Families of rows that turns and mirrors carry onto each other, the same ones carrying the whole set onto itself: the rest of each named row's family, in list order:
5 families of 8 rows:
lovov: [  4 -15  -1  13   1 -21   1  -3  11]
pes: [  0  -6  -3  17  -2 -19   2  -9   4]
vav: [  6 -11  -6  -2  10 -19  -7 -17  12]
zato: [ -5   2  -1 -21   2  -2  -1  -2   1]
doveg: [-9 -3  5  3 -8  0  6  6  3]
tove: [  0   9  -7   3   0 -13  -6   8  -7]
zabiv: [  5   3 -10 -13  11 -13 -14   0   0]
fod: [  8 -15  -2  -6  13 -18  -6  -5  14]
matid: [  7  -4   1  11   2 -18  -5 -14  13]
ril: [  2  -5   1  -6  17 -10  -3   9   3]
dedi: [ -4   5   1   8   7 -10   1   5  -5]
rov: [  2   6   4  14   2 -12  -1  -2   3]
los: [  8  -2   1  -4  14 -14 -10 -12  12]
duluz: [ -3  -9  -3   2 -17 -15   4 -15   9]
Tun: [  1 -18  -1 -14   0  -7  -4 -12  17]
Bet: [  3  -5 -10 -13  17 -11  -7   4   4]
Sapu: [ -3 -12  -9   2 -20 -14   3  -6   9]
Vasaf: [ -1 -13  -9 -20  -5  -5 -12   2   6]
kipad: [  7 -16 -13  -2   7 -21  -6  -9  13]
rep: [ -5  -2  -9   3 -21 -10  -1 -10   3]
Mepe: [ -5 -12  -7   2 -20  -9  -4   4   3]
tova: [ -7  -5  -5 -11 -10  -2  -7  12  -2]
vora: [ 3  8  4 -1 14 -7 -7  0  3]
Fusif: [ -3   2  -6   5   6 -10   1  13  -4]
tosi: [ -5  -6   3 -17   5   2  -2   3   7]
vidu: [  0  -8 -12 -11 -12 -12  -8 -18  10]
tid: [ -3  -2  -7 -22   1  -3  -4   5   3]
gagin: [ -4 -15   1   6 -14  -9   4  -9  14]
tenud: [  2 -15 -11 -18  -6 -13  -6 -10  14]
katis: [  0 -19 -11  -8 -16 -12 -10  -6  11]
Nuze: [ -8   7  -6  -8 -11  -1  -2   1  -5]
koli: [  2   0  -2 -11  19 -10  -7  -2   2]
Todi: [ -9   4   1   0 -12  -5   7   0  -3]
Fada: [  0 -10  -5 -18  -3 -12  -4 -18  12]
Lika: [ -1  -4   3  11   4 -13   3  10   1]
Tapop: [  1 -10  -9  16  -4 -20   2   0   4]
Ronom: [  9  -8 -13  -3   2 -23 -13 -13   8]
zode: [ -3   1  -9 -22  -2  -3  -9  -7   3]
rigo: [  3  -2 -10  13  -9 -22  -5  -5   1]
galup: [ -8   0  -5  -2 -13  -5   4  10  -2]

Which other rows belong to the same family as Vasaf? matid, rov, los, Mepe, tova, vora, katis
Which other rows belong to the same family as ril? lovov, fod, rep, vidu, Nuze, Lika, zode
Which other rows belong to the same family as Fada? zato, duluz, Bet, kipad, Fusif, Todi, Tapop

